Here are some points, one per row:
[  4  -5  -3 -12  11 -18  49  24   8 -21 -47  14  20  28 -27  -9   5  -3 -27 -20 -15 -46  -2 -19   5  -8  -3 -34 -20  -8  13  -2  15  -6  -7  14  -7   7 -31  -5  15  10  -1  11   6 -31 -22  36]
[  7  17  -6  12  16 -11   5   8   5 -62  -9 -49 -31 -15 -34   3 -23 -56   8 -12   4 -12   9   3 -16 -19 -30  40 -28 -11  -6  -6  30  -6  36  34 -17 -22  -6  20 -16 -25  21 -16  10 -12 -14   8]
[ 40 -50   5 -10 -20 -13 -27   8 -63  34  -4 -53   5   0 -25  22  32 -37 -55 -10  -9 -12  -2  23 -26  24  20   0  -5  11  27 -15 -25  -4  -4  -5  21 -31  17 -13  16  24 -12  18  -1 -34   4 -26]
[  0  19 -33   4 -20 -11 -46   8  18 -21  17  17  70  42 -39  50   6 -28  41  13  47  66  39 -47  -8  28 -26   9 -48 -24  -6  18  18  -8 -58  18  28  68   8 -50  -3 -56 -12 -25 -13  11 -21 -23]
[ 30  12  14  19  -4 -30   2  67  24  51 -13  16  51 -62 -59 -11 -42  31  -8  28   7  19 -28   3  15  21  -2 -23   7 -72  -3   4  -6  -6 -47 -33   3  -4  13  47 -38   0  22 -20 -49   0 -13  13]
[ 32   4 -14  37  34  -4   4 -20  -3  26 -23  34  12  41   9 -29 -18  12 -26 -28  32  -8 -42 -11 -30 -17  18  10 -34  16 -27  -1   7  10   5 -14   6  -4  -2  19 -20  12 -25   4  19  15  -6 -40]
[  0  -1  63  43   1  11   3   0  28 -17 -10  40   7 -14  -7   5  66  -4  -8  24  30   5 -18  20  20 -43 -26  62  -8  55   2 -20  -4   6   3  31  25 -18  28  12 -34  -1  34  15 -32  -6   1  27]
[ 59  27  28 -58  22  19  -8 -26  -5 -29   9 -55  -6  -2  46  27  -6  71  30  27  31 -20  11 -30 -60   9  22   3  44   5  -5  57  15  65 -33  39  15 -43  22  -4  25  52  15 -32 -18 -39  29  22]
[ 28  49  16  19  17  18  -2 -35   4   0 -27  16  32 -18 -12  44 -19 -33  32   4  39  12  12   1  17  59 -16  -8   5  -8  62  29 -17 -26 -21 -59  22  62  -3  26 -40 -41  -8  14 -19   3  -4  -6]
[-28  11 -22 -36  -6  -6  -4   3   9   8  -9  33 -24  29 -23  11 -25 -20  -2 -13 -10  -4  20 -11 -14  -1  46 -13  13  30 -30  49  18 -36   8  14  -9 -29   3  13 -21   4   9  15  -1  12  25  18]
[ 12 -35  13  -4   2  27  35 -43  23 -11 -11  11  32  -7 -13   0  51   6 -15  22   2 -36 -27   2   4 -35  11  28  -9  -3 -18 -12  12   0  -6 -21 -19   2  22  -1   6 -40  65  18   4  43  32   6]
[-24   6  -6  25  10  11  10   2  -5  12 -15 -16 -10  27   1  -2  21  -5 -18  -8   3  16 -10  -5  55  24  -2 -22   5 -18  21   6 -29  36  18  28  -2 -31  43  25  25 -10 -37  16  12  18 -26  -9]
[  7  19 -57  12 -15  12 -17  -9   5 -12  -5  10   1  30   3 -52 -19  30 -44 -10  38  -2 -30  33  11  11 -14  33  23  -5  17   6 -24 -19  22  -3 -15  -8  13 -45  -9   8 -40  24   2  15  16  -9]
[ 35  -2 -15  40 -28  79 -13   9  10  21  16  18  12  35  14 -55  33  19  13  -5 -29  -8 -11  47  -6 -15  43  -1   3 -12  -9  -6   8  38  36 -24  13  35  41 -35   4 -45  20 -13  30 -22  35  23]
[-30  11 -14   3 -10  16  37  14  -9  -4 -36  24 -12 -36  55   4 -17 -27  26  12   2   4 -21 -22 -15 -16  -3 -32 -18  -7 -11 -24 -13 -45  -2  -3 -21 -36  22 -43  22   1 -44 -31 -22  -4  46  -6]
[  9  -5 -24  19  -8 -17 -24  -6 -15  21  -5 -16 -16   4  10  11  26  10 -16  22  18  -8 -32  -4  38   6   3 -34 -10  -4   4  15 -58  -6  36  10   2  -5  -6 -25 -17  18   7  14  47 -13 -23   3]
[-21  13 -16 -28 -23  13   0   7 -18  16  43 -32  16  -5  47  -2  -2  18 -26  26 -11  -1 -22   0   9 -17 -24 -22 -16  34   4 -27  30 -24 -24  10  25  29 -18  61  39  -8  -7  27  10   1   1   7]
[ -1 -23 -52  17 -12   8   6   7  -4  23   0  -8  40 -46 -14  47   1   0   6 -34  -9  32  18  38 -15  -2 -33 -34  26  41  -2 -36  -5  43  16 -19 -12 -15  19  31  -1  35   3  -6  37  15 -24   2]
[ 15  -2  12 -41  33  -6 -19   5  21  17  18  10 -39  -5  72  16   9   1  -2   6 -13 -25  12 -26   3 -22  -4  13  22 -49 -23  10   2 -12  35   9   3  48  12  32   7  21  -4   2 -35 -12 -36 -17]
[ -5 -20  53 -26   7 -18 -25 -43 -30 -10  45  -9  41 -14  27  14 -11  -9 -21 -27 -49  34  15  26   6 -27 -18 -40 -23   3  20  10   0  18 -28 -12 -66 -30   8  -9 -18  16 -11  15   2 -19  -3 -12]
[-10 -21 -21 -16   9  20   1  -3  22 -19  -5  25 -28   1   3  -4 -38 -15   1 -17 -44   5 -11 -63 -12  19  48   2  19  29  36  -2  -5 -28   5  15   5 -13 -10   2 -15  -3  27  -7 -13  -3  11   9]
[ 20   0  12  -1   8  46  22  -4   3  14  -4  -1   9  19  -1 -38  38 -19  -8  29   9  19 -28  30  28 -37  36  17   2   1 -36 -24   2  48  -9 -22 -12  22  -8 -20 -32 -29  28 -42  36   2  27  25]
[ 10   7 -10   3 -35 -27   6 -31 -21   9  11 -10  11  -1 -12  31 -25 -14 -44  25  -2 -27  13  12  -2   0  37 -16  15   1  14 -47 -48  28  15  23  -7  -5  30  -5   4   1  -6  19  15 -25 -16 -25]
[-13 -30 -13  17 -14  33 -46  42  26 -42  12  10  25 -20 -10  31   7  18   6 -39  38 -10  16  42  10  21   1 -19  20  -1 -27 -23 -49  -2  -2 -25  10 -46 -23  52  15   7  17 -25  23  17 -19 -48]
[ -2   8   8  -3  11  -4 -22 -10 -26  29  30 -44  39  14  11 -35   3  25  17   1   0  13  26   3  22  -6  -5 -16  -5  36  18 -45  28 -35   5  -3 -52  22 -18  41  37  24  11   9   2  -8 -16   0]
[ 16 -49  18  75  11 -30  68 -21 -22 -30  37  50 -13  -3 -26   5  29  25 -28   4 -23  49  57  31   6   8 -36  30  -6 -23 -12  38 -15 -28  17  40  44  -2 -32  24  -7 -19  11 -37  -3 -15  44  35]
[ 16 -17  31   2   9 -32  39  49  -9 -52 -17 -45 -21  10 -25  -4 -39 -10  38 -18  -1  -4  23   1   4 -42 -14  -3   5  -1   4  13  19 -36  23  10  18  -3   9 -20 -17 -14  16  23  42  18 -11  16]
[-49  14  10 -10   9  13  16  13  30  25  -6  13 -17  -4  19   5 -15 -15  16 -12 -21  33 -16 -44 -51  27   7   0  19  -4  12 -46   7 -20  30   0  11 -36 -39 -33 -21   3  -9  16   3   1  41  -3]
[-25   2 -11 -33   0  11 -26 -10  -3   4 -17  33 -41  11 -43  -1 -22 -14  18 -18 -11   1  15 -25 -30 -33  39 -12   0  12   1  15 -13 -27   4  24   7  -6 -19   9 -11  13   0   6 -12  23  18  41]
[-32  23  -7   5  36 -25  -9   5 -36 -15   3  -7 -34 -15  44 -25  13 -10  13  11 -24 -30  10   2   8  34   8 -10  26  -7 -18 -24  24  -2 -17  -3   7  36  -1  -4  -4  34  15   7 -35  39   7  -5]
[  4  14  16  -5 -36 -28 -13 -24 -18   4  -8 -33 -20  -8  66 -27  -3  18 -24  -8 -34  -6   4 -14   8  31  -8  11  -7  11 -29 -12  10  -1 -11 -27  14  -7 -30   3   5 -22  -8  -5 -37  24 -60  31]
[ 13 -28  26  18 -60  45 -11  -3  35  30 -10  19 -47 -54   0 -59  -3  12  -1   9  46  -6   3  10  38  16  -5  -6 -14 -32 -11  40  13  63   7  22 -22   9  -5 -45  15  17   5  38  32 -25  36 -27]
[ -8  -8   0  16  -7  -6  26  15 -26 -63  -3  -5 -33  17 -43  23  -4   1  21  16 -17 -13  -3  -7   4 -23 -15  17  -9 -30   3   5  50   7  15 -22  -5 -26 -34   6  -8   0 -15  32  15 -19 -30   9]
[ -9  30  10 -41  15  18  40 -21  30  13  22  -8 -57 -29 -10 -13  15   5  35  17  -7 -10 -10 -19 -24  14 -25  21  27  -7 -33  -9  -8 -20 -58 -12  -1   6  47 -12  31  43  -9 -11  19 -20 -25 -12]
[-14  -6 -22 -38  42  -9 -11   7 -10  47  -6  55 -26   6 -20  -6 -44  -4  15  15  -6 -24  15 -30  12 -10 -14   6   5  50  11  10   2  -4  14 -15  12 -39 -22  -8   7 -21   9 -15 -10  -9  16  11]
[-26  28 -11   0   7 -18 -12  11  12  -9 -37   1 -23   5  -9  -7   4  48 -28  -3   1  -3   0  27   1  13   9  10 -31  -6  30 -11 -28  21  31 -16   9  -8  14   5  18  -9 -34 -13  34  28  11 -29]
[-18  21 -11   6 -27 -30 -50   3  -9  -6 -15  16  72  34 -32  57   0 -23  39 -10  27  43   8 -35  12  26 -27  37  -8 -30  -6  21  30  -7 -32  12  22  60   5 -36  12 -43  -4 -31   2  -9  -4 -18]
[-12  29   7  -1  32  -9  -3   6  -4   0  15  -5 -15 -21  37 -13  13  -7  10  11 -33 -42  23  14  18   7  25  -2  22 -18 -17 -16  24 -15 -13   9  13  15 -25 -23  14  20 -25   8 -27  48 -19  -3]
[-32 -62  28 -28 -15 -49  21  -4  25  14  68 -70  21  25  20 -14   7   2  17 -28  -5   7 -33  43 -42 -26 -25  -1 -10  44  31  60 -17  39  -7 -23 -67  44 -45   9  16  23 -24 -21 -74  -9  -5 -22]
These points spread out most along one direction. Take the direction at right angles to it along which they spread out most. Then take the direction at right angles to both along which they spread out most. Go by this last direction. For each point below, how far along it does it lie, from 0 to 99? 50 is the average, and the first point above lies past it. One standard deviation of the points above along it is 16.
[  4  -5  -3 -12  11 -18  49  24   8 -21 -47  14  20  28 -27  -9   5  -3 -27 -20 -15 -46  -2 -19   5  -8  -3 -34 -20  -8  13  -2  15  -6  -7  14  -7   7 -31  -5  15  10  -1  11   6 -31 -22  36] 60
[ 16 -49  18  75  11 -30  68 -21 -22 -30  37  50 -13  -3 -26   5  29  25 -28   4 -23  49  57  31   6   8 -36  30  -6 -23 -12  38 -15 -28  17  40  44  -2 -32  24  -7 -19  11 -37  -3 -15  44  35] 58
[ 40 -50   5 -10 -20 -13 -27   8 -63  34  -4 -53   5   0 -25  22  32 -37 -55 -10  -9 -12  -2  23 -26  24  20   0  -5  11  27 -15 -25  -4  -4  -5  21 -31  17 -13  16  24 -12  18  -1 -34   4 -26] 29
[ 10   7 -10   3 -35 -27   6 -31 -21   9  11 -10  11  -1 -12  31 -25 -14 -44  25  -2 -27  13  12  -2   0  37 -16  15   1  14 -47 -48  28  15  23  -7  -5  30  -5   4   1  -6  19  15 -25 -16 -25] 38
[ 59  27  28 -58  22  19  -8 -26  -5 -29   9 -55  -6  -2  46  27  -6  71  30  27  31 -20  11 -30 -60   9  22   3  44   5  -5  57  15  65 -33  39  15 -43  22  -4  25  52  15 -32 -18 -39  29  22] 49
[ 16 -17  31   2   9 -32  39  49  -9 -52 -17 -45 -21  10 -25  -4 -39 -10  38 -18  -1  -4  23   1   4 -42 -14  -3   5  -1   4  13  19 -36  23  10  18  -3   9 -20 -17 -14  16  23  42  18 -11  16] 68
[ -5 -20  53 -26   7 -18 -25 -43 -30 -10  45  -9  41 -14  27  14 -11  -9 -21 -27 -49  34  15  26   6 -27 -18 -40 -23   3  20  10   0  18 -28 -12 -66 -30   8  -9 -18  16 -11  15   2 -19  -3 -12] 22
[-32  23  -7   5  36 -25  -9   5 -36 -15   3  -7 -34 -15  44 -25  13 -10  13  11 -24 -30  10   2   8  34   8 -10  26  -7 -18 -24  24  -2 -17  -3   7  36  -1  -4  -4  34  15   7 -35  39   7  -5] 57
[  0  -1  63  43   1  11   3   0  28 -17 -10  40   7 -14  -7   5  66  -4  -8  24  30   5 -18  20  20 -43 -26  62  -8  55   2 -20  -4   6   3  31  25 -18  28  12 -34  -1  34  15 -32  -6   1  27] 53
[-13 -30 -13  17 -14  33 -46  42  26 -42  12  10  25 -20 -10  31   7  18   6 -39  38 -10  16  42  10  21   1 -19  20  -1 -27 -23 -49  -2  -2 -25  10 -46 -23  52  15   7  17 -25  23  17 -19 -48] 35
[  7  19 -57  12 -15  12 -17  -9   5 -12  -5  10   1  30   3 -52 -19  30 -44 -10  38  -2 -30  33  11  11 -14  33  23  -5  17   6 -24 -19  22  -3 -15  -8  13 -45  -9   8 -40  24   2  15  16  -9] 49
[  9  -5 -24  19  -8 -17 -24  -6 -15  21  -5 -16 -16   4  10  11  26  10 -16  22  18  -8 -32  -4  38   6   3 -34 -10  -4   4  15 -58  -6  36  10   2  -5  -6 -25 -17  18   7  14  47 -13 -23   3] 43
[-30  11 -14   3 -10  16  37  14  -9  -4 -36  24 -12 -36  55   4 -17 -27  26  12   2   4 -21 -22 -15 -16  -3 -32 -18  -7 -11 -24 -13 -45  -2  -3 -21 -36  22 -43  22   1 -44 -31 -22  -4  46  -6] 69
[-28  11 -22 -36  -6  -6  -4   3   9   8  -9  33 -24  29 -23  11 -25 -20  -2 -13 -10  -4  20 -11 -14  -1  46 -13  13  30 -30  49  18 -36   8  14  -9 -29   3  13 -21   4   9  15  -1  12  25  18] 77
